128 stands for zero in the data rows.
Here are some rows, each followed by its group. Rows of different groups can look alike.
[136 134 124 142 152 131 148 122] v
[130 126 127 119 131 127 104 124] v
[106 143 112 121 152 123 165 127] v
[ 85 111  86 167 123  93 129 160] v
[129 111 124 139  98  98 142 178] v
[128 125 108 150  96 104 143 175] v
[120 129 121 135 154 129 155 118] v
[137  85 134 139 104 119 143 115] v
[118 145 107 108 166 133 114 136] v
[107 102 133 142  88  99 150 162] v
[105 110 154 122 131 132 131 145] x
[109 151 106 118 155 122 168 124] v
[124 134 119 151 115  99 144 113] v
[151 145  94 108 167 131 120 123] v
[100 138 137 126 122 153 129 165] v
[176 117 119 152 128 108 136 142] x
[163 129 127 112 131 157  60 112] x
[165 106 104 142 131 111 132 137] x
[123 113  98 131 161 114 116 134] v
[110 169 138 110  99 156 104 150] x
[140  98 144 139 122 147  96 124] v
[169 178 140  97 127 142 147 133] v
[130 141 126 136 111  97 164 105] v
[ 91 156 109 152 146  91 154 115] v
[125 150 109 118 165 132 142 143] v
[ 93 152 129  93  95 170  88 184] x
[134 107 141 128 121 152  81 108] v
[152 179 136 112 122 133 146 128] v
[102 127 106 112 143 111 135 121] v
[122  97 142 116 146 138 105 128] v
[135 143  92  99 141 159 105 163] s
[134 126 112 146  81  97 152 150] v
[ 83 143 112 153 145  81 176 135] v
[145 142 109  79 174 132  98 131] v
[ 74 146 103 149 134  86 149 142] v
[102 129 104 120 143 112 131 124] v
[131 100 126 123 146 148 116 137] s
[151 124 111 131 122 111 140 153] v
[130 119 135 139 123 127 123 120] v
[129  89 147 132 113 119 132 122] v
[110 145  98 113 157 119 157 132] v
[129 119 125 133 130 122 118 115] v
[107 141 129 118  97 133 109 109] v
[ 88 114  84 171 130 103 141 148] v
[150 148 105 102 169 127  96 132] v
[106 151 116 137 164 132 144 102] v
[128 105 163 136 130 127 147 127] x
[111 142 110 108 155 137 124 154] v
[132  88 173 136 110 123 124  81] v
[ 90 106 125 152 105 144 104 116] v
[120  96 161 131 131 136 138 123] x
[120 141 118 122 118 139 105 120] v
[168 128 170 110 151 148 103  92] x
[123 127 137 139 156 133 123 105] v
[122 144 121 128 115 125 117 115] v
[126 110 111 138  88  90 148 162] v
[138 116 106 145 129 115 156 142] v
[147 154 171 109 117 157 117  73] x
[102 143 131 163 116  80 169  91] v
[156 152 143 105 146 143 123 122] x
[168 173 139  94 123 143 135 125] v
[133 112 110 131  86 103 143 152] v
[111 135 139 133 125 153 131 167] v
[110 126 136 127 140 121 127 120] x
[ 91 145  97 154 147  86 170 144] v
[ 93 151 129 116 102 171  96 186] x
[126 114 122 141 112 131 130 109] v
[101 133 127 143 125  84 162  97] v
[117 168 145 102  88 168 111 157] x
[ 99 136 111 119 163 113 136 126] v
[107 108 138 119 134 160 118 117] s
[125 139 134 153 123  73 168 102] v
[130 118 149 124 147 141 115  97] v
[123 128 108 119 144 113 123 152] v
[133 120 121 155  87  94 148 148] v
[146 120 149 135 146 139 132 113] v
[138 108 135 126 150 132 108 108] v
[144 104 146 145 145 134 128 113] v
[142  96 153 133 123 143 121 124] x
[115 119 118 124 149 143 116 146] s
[158 107 104 141 119 110 138 133] x
[159 167 140  75 128 176 111  85] v
[171 175 130  85 114 170 102  79] v
[136 122 101 116 142 164  99 145] s
[145 142 108  94 173 126 115 143] v
[ 85 138  81 177 135  80 173 152] v
[ 98 148 140 105 107 169 104 183] x
[149 151  90 133 162 114 141 120] v
[171 136 169  98 163 149 114  87] x
[121 182 147 103  90 167 113 150] x
[126 111 139 122 132 153 103 111] v
[109 179 146 115  95 168 108 153] x
[118 113 124 114 149 146 117 139] s
[143 102 141 100 116 158  85 117] v
[115  93 157 123 136 126 129 136] x
[127 120 133 156 128 132 126 115] v
[109  91 166 146 101 122 144  77] v
[116 141 120 116 105 120 119 111] v
[144 106 140 134 142 135 100 112] v
[180 111 147 136 135 157  89 122] v
[160 154 175 105 112 161 120  68] x
[118  78 145 146 104 116 130 125] v
[138 130 124 133 129  99 144 105] v
[121 101 154 121 123 136 128 129] x
[155 105 111 138 135 101 135 145] x
[182 142 105 130 134 117 156 134] v
[153 115 146 140 122 154  95 110] v
[129  92 171 152  92 111 141  74] v
Which group is nearest to each row below, going by the average distance to the group's rows?
[134 156 110  95 165 141 112 136]: s
[163 154 153 111 102 161  86 118]: x
[128 152  92 129 168 138 141 138]: s
[166 178 138  97 116 144 150 138]: x
[175 150 152  86 115 156  78  98]: x
[122 141 100 111 140 146 106 170]: s
Which group is second nearest to each row below, going by the distance to the centre of the group?
[162 145 150 118 137 141 133 126]: v
[135 100 146 116 131 143  81 111]: s
[144 177 149 105  89 159 119 141]: v
[117 108 124 149 118 138 100 110]: x
[102 144 106 123 145 115 156 138]: s
[182 145 132 115 150 148 130 117]: v
[135 112 156 136 145 134  92  93]: v
[117 108 148 125 139 139  91 108]: s
Which group is nearest to each row below, going by the distance to the group's nearest row?
[ 85 138 141  97 106 171  93 193]: x
[110  92 164 121 131 128 138 120]: x
[129 110 129 118 146 160 111 149]: s
[127 124  97  98 163 160 100 162]: s
[122 125 126 119 132 118 119 122]: v
[157 135 169 121 165 143 101  93]: x
[124 115  97 133 140 114 138 143]: v
Which group is second nearest to each row below, going by the distance to the group's nearest row?
[102 163 133 111 105 167  90 169]: v
Which group is second nearest to each row below, going by the average distance to the group's rows?
[148 160  92 122 154 123 134 131]: v
[145 100 138 111 150 162  88 135]: x
[141  87 138  90 130 158  83 117]: x
